name the system of each run:
run 1, J (11 x 20):
[[-16  19  37  16  -8 -38  61   3 -32  15 -23 -24  -9  39  -3  -1 -42 -25
   41 -23]
 [ 39  -8  39 -47  25 -25 -20  52 -18 -16  17  21   9  -8 -18  15  32  20
  -20 -12]
 [ -8  10 -16  32 -20 -16   9  -4  36  22   3  16   2 -49  24  34 -58  37
   -6  15]
 [  7 -12 -36  13  63  40 -42 -20 -14 -32  -1  -3  -5  25  -2  -5  30  23
   -8  13]
 [-33 -17   1   4 -58  24  20 -17  46  10  27  -6  19  -4  -3 -17  -6 -41
   11 -38]
 [ 19  37   9  10  22 -32  -5  13 -49 -22 -31 -44 -10  25  12 -37  13 -15
  -11  23]
 [ 26 -12  -3 -39 -46  14  11  35  24  38   2  56  -7 -15 -25   6  14   5
    8 -13]
 [-12  22   3  30  35 -39  16 -40 -34   6 -18 -19   7  16  35  33 -31  40
   -2   7]
 [  8 -35  10 -34  -2  40 -54   0  16 -15  51  22   7 -15 -33   6  36  -8
  -14  -2]
 [-35  17  -3  47  -8 -14  45 -19   9   9 -12 -33   2 -22  29 -17 -61 -29
    7  28]
 [ 18 -25 -15 -37  39  19 -29  44 -19 -19 -21  21 -25  25 -19 -30  63  -1
   -3 -11]]
run 2, W (11 x 20):
[[ 16   9 -20  -8 -17   4  49  40   9  18 -25  13 -11  14  -8 -14   8   8
   23 -52]
 [ 24  36   1   5 -12  -9  -8  -1 -32 -10  -5   5  15  25  16  15  17  44
  -41 -26]
 [ 43  12  -1  -9 -18   4 -45 -19   8  16  28   0   4 -22 -17  -8   8  18
   -5  23]
 [  7  -6  -8   5  24   8  26 -40  -1  14   6 -13  17  -7  16 -23   3 -27
   18  32]
 [-46 -38  -6 -20   8   5   3  -7 -12  18   5  26 -16  -5  15  -8  24  -7
   -9 -12]
 [-37  10  47  -2 -35 -10   1  -5  -6  -2 -21 -17 -12   6   2  28 -14   2
   -6   6]
 [ 32  -5  20  -9  28 -11 -13  24  -7 -26   9   5  -9  15 -32  19 -24 -12
   13  11]
 [ 10   1 -12  24  16  -2  38  25  20   0  18  -7  10 -37  11  -5 -26   2
    7 -16]
 [-20  -7 -29  12  22   6 -17   0  13 -17 -36   6   9   5  31  -5  15  29
  -25  -3]
 [  1   2  -9  -9 -58  18 -25 -15  36   8  -7  -4  -4  13 -21   6  14   5
   12 -14]
 [ 33  25  12   9   4  12  13 -11 -32 -17  15 -27   9  39 -16 -19   4 -26
    8  -5]]
run 3, N (11 x 20):
[[  6 -15  41 -26  66   0  29  21 -25 -20  13 -17  -1 -56  22  -8  38 -35
  -23  64]
 [-58 -38 -20  -4 -15 -25   7  26  40  32 -49  58 -27 -26  19  11 -44   8
   14  16]
 [-32   1  11  22  20  41  -7  -6   4 -53 -29 -51 -31  39 -24  56  14  49
   31 -29]
 [ 32  -5  28  -4 -27   3 -14  21  18 -48  71  15  45  22 -43  10 -37 -46
  -28 -48]
 [ 40  33 -30  44  45 -29  27  28   1   2  -4 -52  13 -37  22 -75 -29 -20
   10  33]
 [  8 -16 -55 -34  -2  32  -3  31  30  35 -62  67   7  -5  29 -27  64  44
  -11   0]
 [-45  17 -13  17 -70 -14 -13 -75 -13  20  -8 -34 -15  52  10  36  12  41
   11 -67]
 [ 54  23  55 -20 -14  23 -37 -21 -55 -37  77 -21  -1  10 -51  17  18 -49
  -41  28]
 [ 21  -4  10   7  34 -40  61  12  -3  64  19  39  20 -56  21 -49 -68 -50
   20  64]
 [-53 -42 -33 -16  81   4  12  25   4   7 -92  18 -38 -17  49   4  66  63
   19  21]
 [-68 -20  18 -11 -99   8 -33 -15  46 -22  -5  13 -13  30 -21  95  -3  41
  -10 -80]]
run 4, Z (11 x 20):
[[ 55  31 -47   8  16 -23 -18   7 -44  13  -3 -10 -39  16  -8   5  23  67
    5 -32]
 [ 23  22  29 -20 -48  25  15 -34   3  17  40   8  49 -18  14  25  43  22
  -33 -19]
 [ -6 -12  -1  10   9  -8 -59 -48 -24  14  54  -5  -9 -15  -5 -30 -14 -26
  -15  39]
 [-19 -36  -4 -27   2  41  33  10  22  35 -13  21 -25 -35 -10 -17  27 -26
   34  33]
 [-59 -16  13  10  25 -21  20 -20 -39   1 -32  18 -21  41  18  35 -27   6
    6  -8]
 [  1  -6  52 -17   2   5 -19  50  18 -43   7 -23  -8  -7 -39  41  12  24
    8 -25]
 [ 29  25  12  29   0 -23  21   3  28 -17   7   0  45 -10   8   6 -69 -27
  -13  25]
 [ 19  -9 -62  22  57  15 -11  36  11  -6  -1   0  -7 -20  13 -52  14  22
    7 -16]
 [-36  10 -18   3 -50  12  25 -33  23  12 -46 -13  20  24  40  -2  34  16
  -11 -29]
 [ 25  15   3 -10 -22 -10 -68 -26 -40 -27  14 -13 -22  54 -36   8  12  -8
  -19   0]
 [ 47  14  26 -20 -43   8  34  21   4  39  42  15   4 -34 -28 -21 -12 -35
   14   2]]
run 5, J (11 x 20):
[[ 22  -6 -29  -2  -5  51  -7 -35  68  21 -35  26  33 -23  12  -3  19  21
   17  68]
 [-10 -23 -70  12  13 -17  16 -66 -25   4  10 -16 -31  41   9  -4   8 -39
   18 -27]
 [-21  11  63 -21 -36  42  18  12 -40  -9  33 -18  -1  -1 -10  -5  42 -24
  -27 -24]
 [ -8  13  47  -4 -11 -55 -17  21  -1  26 -37  19   4  -3   3 -22 -49 -10
    4  54]
 [ 39 -28 -30 -21  51  -2  15  25  11   5  -7  14 -36 -28 -15  34  20  35
   32   8]
 [-44 -10 -15  23  -5  15  18 -23   5 -25  17  19  18  12  28  52 -24  12
  -35 -41]
 [-16   4  26  17   2  17 -68  -2   4 -27  23 -47   4   6 -23 -31   5   0
   -2   3]
 [ 32   7 -10   3 -13  13  42  24  45   7 -20   0  22 -20  -6 -38 -16 -43
   21  27]
 [ 15   8 -51  -3  18 -39  16  17 -39  12 -28  10 -28  22  18 -16  21  21
   -8 -34]
 [-12  10  30 -15 -49  28 -10 -18   5  14   8   9  12   4  -3  44  30  46
  -14 -30]
 [ 14  13  25  15   7 -24 -37 -53  -9  -4  18 -19  22  18  -7   3 -45 -19
    1  50]]
run 6, E (11 x 20):
[[ 13   7 -12  13  -5  17 -49 -28   3   1  44 -18  34  20 -10 -37  19  15
   -5 -38]
 [ 12  24  -5   4 -28  -1  17 -16   4  25   1 -30  12 -26  21 -54  15 -41
   -4  28]
 [ -2  -9 -24 -19  10  -4  14 -19 -45  22 -35  34 -35  27  10  -9  21 -21
   -5  29]
 [-18  -7  38 -18 -14  16  14 -12 -25  26  17  16 -19  -8  -8  46  16  40
    7 -14]
 [ 11   6  55  -2  18 -25 -30 -20  -1 -29  19 -18  36   7 -10  29 -28   1
   -3  28]
 [ 19 -14 -14  10  20  -8   2  33  18  -7  27   6 -13 -39 -16 -20 -43 -39
    6  21]
 [-47 -21 -27  19  39  15  37  21  10 -15 -40   7  -8  -2  34  -5  -1   3
   -1 -16]
 [-27 -14   7 -22 -33   9 -39   9  20  -8 -13  -2  -4  26 -16   9  36  31
    3 -50]
 [ 44  49  12  21 -51   2   1 -18  20 -11   2 -41  30  15 -15  10 -21  -3
    5   0]
 [ 61  18 -35  10  32 -11   3  14 -33   7  15  26   9  10  -2 -55  -9 -19
  -10  11]
 [-35 -12 -27  -1  10  -5  30  -1 -12  52  -6  23 -14 -47  50 -17  29  32
  -14   1]]
run 7, N (11 x 20):
[[-37 -14   2  -9  -5  18 -18  -6  -1  34 -13   5 -29 -24  10  -2  30  41
    8   7]
 [-19  -8  32 -11 -29  -1  -5 -40   8 -13  -6  -7   8  28 -11  45  -3 -13
    4   5]
 [ 15 -14  10   5  25  -4  -1   8 -24 -24  44 -12 -24  -5 -28   1 -28 -38
    3   5]
 [ -3   1  14  10  29   2  46  44  11   2 -20  16  17 -31  23 -20 -21  -3
    0  17]
 [-23 -16 -32   1  15 -15 -30  11  25  -4 -44   9  -6  14  14   0  15  44
    4 -19]
 [  8  15   3   4 -55  25  -8 -16  25 -18  17 -30   0  14 -25  36  10  12
    1 -42]
 [ 35  24  -1  18   7   5 -10 -22 -27 -22  40 -10  21  20  -8 -28 -25 -45
  -24  14]
 [ 12  -4  -5 -11  24  -5  23  35  -2  46  -4  22   4 -42  16 -66  15  -5
   14  20]
 [-35  -8 -20 -14  -7 -21  10 -20   9  25 -69  16  -9  15  38  23  35  37
    2  -2]
 [-12  -1  12  -7 -43  14 -42 -28 -17 -16  34  -8 -35  20 -38  60   7  20
   -9 -31]
 [ 24  21  56  22  11   2  23 -12 -14 -19  54 -23  32  -7 -18   2 -52 -48
   -5  28]]
run 8, Z (11 x 20):
[[ 34  23  18   0   6   6 -18  26 -32 -23  22 -31 -29 -12 -27  -3   4 -10
  -14  27]
 [ 10  -2   4  -6  -8  -3  23  16  19  41   1  51  29 -24  18 -19 -23  -2
    1   8]
 [-19  -6 -26  17  50 -11  -5 -31 -17   5 -10 -31 -16   2  23  -4  17  31
   16  -1]
 [-12 -17  10 -27 -37  28  -6  -2  33 -26  -5   8   7   4  -8  35  34  -5
  -16 -16]
 [  5  23  16  31 -17  -3 -13 -12 -24 -13  26 -11  -6  21 -24  -3 -61 -27
   -6  15]
 [ 26 -14   3 -16  34   9  22  55   5  15   0  17   7 -26  -4 -50  19  -8
   17   2]
 [-37   3 -25  12  -2 -42  24 -26   4  22 -35  -6   1  -2  52  11  -2  26
   -1 -12]
 [ 18  -1  -2 -12  -3  27 -46  -6  -4 -39  -1 -13 -14  24 -26  43  37  34
  -16  -6]
 [ 20  15  29   9 -52  16  13 -13  15   6  44   8  31   2 -26   2 -44 -38
    1  -7]
 [  8  -5  -9  11  65 -14   3  23 -33  10  10  -8 -12 -16  11 -67   0 -23
    6  29]
 [-36 -22 -25 -20 -17 -11  27   8  35  37 -52  21  -8 -21  37  10  39  36
    8 -18]]
run 9, W (11 x 20):
[[-57  11  -4  12  -3  17 -22 -47 -82  35 -14 -18 -51  21  21 -39  34   0
  -18  31]
 [-17 -29  83 -61 -31   1  -8   3 -11  52  -2  61   0   2 -29  21   6  -8
   23  32]
 [  6   2  31   9  37 -82  37 -19 -30 -11  19 -43 -17   2  -2  48 -47 -18
   26  -3]
 [ -8 -38  -2  -3  55  32   3  57  15 -37  27  27 -16 -66   1  30 -11   6
  -34  15]
 [-51   4 -13  57 -17  -6  -2 -10  60 -12 -38 -21  24   0  26   6 -71  19
   13  -4]
 [ 15 -23 -23 -21  19  29 -31  33  31 -52 -37 -13 -10  44 -33  -4  51   1
   21 -30]
 [ 31  43 -13  17 -83  13  31  11  11   6  27  -9  24  11  -7 -25 -17 -30
  -17 -51]
 [ 36  34 -20  10  48   3 -30  14 -65   6 -13  -7 -10  19  15 -59  32  29
  -18  20]
 [ 13  -7  -2 -35 -50  -4   7 -26  29  74   0  54  20 -40  17   0  19  19
    7  19]
 [-13   2   7   5  29 -23  -2 -85 -49 -10   3 -43 -16  41  12  39  23  -1
    5  12]
 [-15 -35  42 -32 -13  39 -22  20  -1   1  68  31 -11 -40 -38  10   0 -36
  -16   8]]
run 10, R (11 x 20):
[[-28 -30  24 -48 -14 -45 -19  31 -23  38 -32  31 -22  57 -24 -39  16 -16
   33 -38]
 [ 28  44  39  -1 -40 -34  59  18   2  -8 -18 -42 -21 -23  -5  67 -21  14
    7   4]
 [ 37  -1 -15   8  31  -8 -55   2 -29 -16  30  61   8  13 -12  31 -45  23
  -44  20]
 [-22 -11  -8  33  20  35   2  -6  41  32  36 -34  10 -72  13 -27   4  33
   30   4]
 [-20 -22 -18 -11  40  -4  -7 -26   9 -41 -48  -3  24  47  27  -9  34 -33
  -12  17]
 [-14 -13  -7 -17 -67  15  16  20  10  14  21   0 -40   1 -33   0  10 -28
   16 -54]
 [ 19  59  41  26   7  -4  23  17 -46 -23 -19 -19  18  31   8  -9 -33  -2
  -21  22]
 [ 36 -24 -10 -29  12 -39 -33  24  17  41  25  43   0 -28 -14 -20   2  21
   15  -1]
 [-11  21 -29  30   7   4  30 -42  13  -7 -32 -39   0 -25  48  34  11  33
   -6  23]
 [-11 -39  -6 -29   4  39 -48 -17 -10 -15  25  47  -1  42 -28   7  27 -11
  -17 -16]
 [-28  17  42  31 -34   1  37 -13   9  17  27 -57   7 -25   4 -24 -30 -30
   26  -4]]
run 11, R (11 x 20):
[[  3 -14 -16  -9 -12  27  40  21  16   3  15  13 -21 -19 -15  26  -2  -5
   17 -26]
 [-10  27   9  28   8  -1  -4   5 -28 -26  -1 -12  23  21  19 -11 -15   2
  -36 -16]
 [ 24 -15   7 -23  -8  -2 -35  24  28  14  10   2   6 -20 -27 -27  17   0
   20   2]
 [  7  20 -33  18   0  -7  39 -27   6   3 -33 -11   4   3  30  10 -12   0
    7  16]
 [  5 -13  -9 -19  10  19 -20   6 -30  -1  21  26 -16  18 -15   2  34  10
  -13 -28]
 [-23  19  41  14 -37  -3  11 -19  12  17  10 -29  22 -19  14  -3  -9   4
   -1   2]
 [ 24 -10  -5 -12  34 -20 -27  -3 -14 -11 -12  12 -18  25 -17  -6  -6 -19
    9  38]
 [-18 -10 -11   4 -14  14  48  12  17  28  10  14 -12 -46  12  13  -4  13
    8 -15]
 [-20   5   7  16  25  -3 -27  -2 -24 -39 -20 -10   9  35  12  11   4  18
  -27  -9]
 [  9 -15  20 -17 -35  15 -14   8  46  10  29   6   7 -19 -34  -1  -2 -15
   22 -13]
 [ 11  27 -23  37  23 -10  27 -11 -19 -16 -20 -24  -1  15  19 -14 -31 -21
   -6  28]]
run 12, E (11 x 20):
[[ 10 -29   3  -8 -28 -19 -34 -41  38  24  45  27  17   0 -27   5 -39 -36
   19   8]
 [ -2  11  -3  29  49   6  53  16 -31 -29   1 -57 -23 -13   8 -14  -8 -37
    9  12]
 [-39 -31   5 -32  -9   5 -15  47   3  10 -19  74   4   7   9 -16   7  -3
  -34 -17]
 [-23  18   8  23 -25 -19  -6 -16  18   3 -37 -56 -26   3  -3  39  -7  50
   36 -11]
 [ 73   5   1 -21   8  21 -16  12  17 -38  22  19  39  28 -33   8  10 -17
  -10  -5]
 [-10  22 -36  48  -9 -21  24  -5 -12  29  29 -12   0 -26  29 -38 -53  -7
  -10 -17]
 [-16 -17  -2 -27  43  16 -12  21 -15  -3 -46   7  -7   0  24 -38  71  10
   -8  28]
 [-26 -16  -1 -20 -78  -1  -6 -50  28  36   4  21 -14   9 -10  54  -4  13
   13 -15]
 [ 47  37  40  19  33  16   1 -14 -40 -44  20 -57   7  39 -29  19 -11  -9
    9  10]
 [ 15  -9   7  -5   2 -20   9  45   4  35  39  62  27 -43   7 -52 -45 -30
  -25   6]
 [-54 -15 -33  16  52 -33  17   0  -4   0 -69 -35 -43 -14  49   1  15  26
   14  25]]

runs to name:
run 13 (2 x 20):
[[ 21   4  28 -36 -20 -40  44   4 -26 -26  47  -5  24  -8  12  19  28 -60
  -49 -38]
 [  2  25 -12  24   6 -42 -17  28 -27  17 -16   2 -42 -43  13 -21 -50   5
  -27  64]]
  N
run 14 (2 x 20):
[[ 15  11 -13   6 -56  16  25  -4  53  -8   1 -58 -20 -39 -21  -2  11 -45
   28   5]
 [  6   9 -25   8  23  10   5   8 -57  -7 -21  57  -5  42  12 -22 -21 -28
  -41  22]]
  Z
run 15 (2 x 20):
[[-29  23  14  41  15  28 -53  22 -38 -40  -9 -29 -44   8 -19  11 -35  23
  -26  39]
 [ 22 -12  47 -13  -1  23   7  29  51  17  14  34  55   0 -36 -14 -26   1
   45 -12]]
  N
run 16 (2 x 20):
[[ 18  -7  46 -34  48 -19  21  10 -32  -9 -14 -35 -37  -8 -20  46  39  21
   35  28]
 [-15 -33   9  -8  -8 -16  12  14  21 -13  27  63   9 -15  -5  56 -57 -21
  -29  -2]]
  J
run 17 (2 x 20):
[[  2  20 -18   5 -22  25   9 -21  -6  19 -18  40  15   5  25  23   2  44
  -28   3]
 [  8  -4  13  -6  -4   0 -52 -46   3   6  20 -22   6  21 -19   9  20  26
   21  -6]]
  W
run 18 (2 x 20):
[[ 56  -5  35 -37  22  -8 -33  36  -3   1  -1  29 -12   8 -51  24  -1  16
   26  32]
 [ -5   6 -28  37   5 -22  44 -28  25  18  20   0  18 -42  36  29 -50  19
    0  -1]]
  R
run 19 (2 x 20):
[[ 19  -9  -8  -6  37 -17  25 -36  10 -12 -24  15  38   9  30  26   3  -8
   -3  37]
 [-22 -19 -38  15  -5  17 -27   9  13 -16  31  -7 -30  -7 -16  14  -3  14
   -4 -47]]
  Z
run 20 (2 x 20):
[[ -1  19  42   4   0   1   6 -21  -2 -16 -18 -30  35  52 -11   6   4   9
   19 -18]
 [ 40  -8  -6 -23  -5 -19 -20  30  -4 -10  43   7  -8 -17 -23 -24  11 -27
  -18 -15]]
  W
run 21 (2 x 20):
[[ 33  33  22   1 -27  25  31  48   5  -7 -29  16  27  49 -24 -25 -19 -14
   13 -23]
 [ 49  24 -32  -2  13 -42  -2  25 -32  19   8   3   1   5   9 -34  16  32
   -5 -39]]
  W
run 22 (2 x 20):
[[  1   4  24  -5  13  -3  51  -8 -25  22  26   9  -2 -38  19  30  -7   8
   -6   9]
 [-37 -31  15  -2  45   6 -38  -1   2  -6  16  19   4 -24  14   9  -2  32
  -14  13]]
  Z
run 23 (2 x 20):
[[  6  -3  19  15  20 -17 -37 -22  12 -37  22 -26   6 -10 -10  25 -35 -12
   -7  39]
 [ 11 -18 -25  15  23  41  17  33  18  -8  25  11  -9 -32 -12 -29 -17 -28
    3  11]]
  J
run 24 (2 x 20):
[[  4  18  40  -1  21 -31  25 -22 -16  14 -19 -18  52  22  30 -34   9 -14
    8  11]
 [ 18 -18 -26 -40 -16 -50 -21   7  -1  19  -5  11 -48 -18 -12  11  29  -4
    1   4]]
  R
run 25 (2 x 20):
[[ -1 -36 -23 -19 -16  17   7  -4  25  16  12  61  14  20 -11   3  -8 -17
    8 -34]
 [-21  29  14  29   5 -12  11  -4 -26 -13   1 -69  -8   2  14   1   2  21
    2 -32]]
  E
run 26 (2 x 20):
[[ -6  -2   1   3  -7 -49   0   2  -5  -3  21   7  11 -11  14  -7 -31 -29
  -30  -5]
 [  1   6 -12   6  13  20 -13  35   4  -2 -21 -11 -33 -26  -3 -11  12  20
    3  26]]
  R
run 27 (2 x 20):
[[-31  -6 -41  33  13 -14  31  -1 -27  40 -11  14 -28  26  12 -49 -39 -17
   31 -24]
 [-11 -11  28 -44  10  -1  18  35 -17   4 -29   0  -6  -7  19   5  83  34
  -10 -24]]
  E
run 28 (2 x 20):
[[ 27  -3 -17  -4   2 -29   3   6  13  10 -26  11  10  43 -17 -18 -19 -19
   38 -17]
 [ 25  15 -26  -3  -2 -12  35  25 -15  -2   6 -10 -13 -19  17   6  19  15
  -14 -36]]
  E
run 29 (2 x 20):
[[-11 -19  23 -36   8 -31  37  27   3   1 -16  22  -7 -43  23  21  11 -22
  -19  28]
 [-35 -10 -14  26   9  -7 -11   5   6  -7 -36   4 -40   5   1  38 -44  31
   11  16]]
  N
run 30 (2 x 20):
[[  9  20  15   7  -1  12  34 -14  -5   2 -16 -27  34  72  -9 -28  20  -4
   45 -62]
 [ 52  14 -18 -33  -9 -54 -17  21 -44  -9  31   7  -7  -2  -1 -21  34 -20
  -48 -33]]
  N
run 31 (2 x 20):
[[ 65  20 -80  -2 -21  28  32  19 -21  26  -1  24 -46  -5  -7 -26  18 -11
   -4  -1]
 [-25  13   4   8  13  21  18 -46 -46  34  -7  23  27  19  50   4  34  59
  -23 -17]]
  E
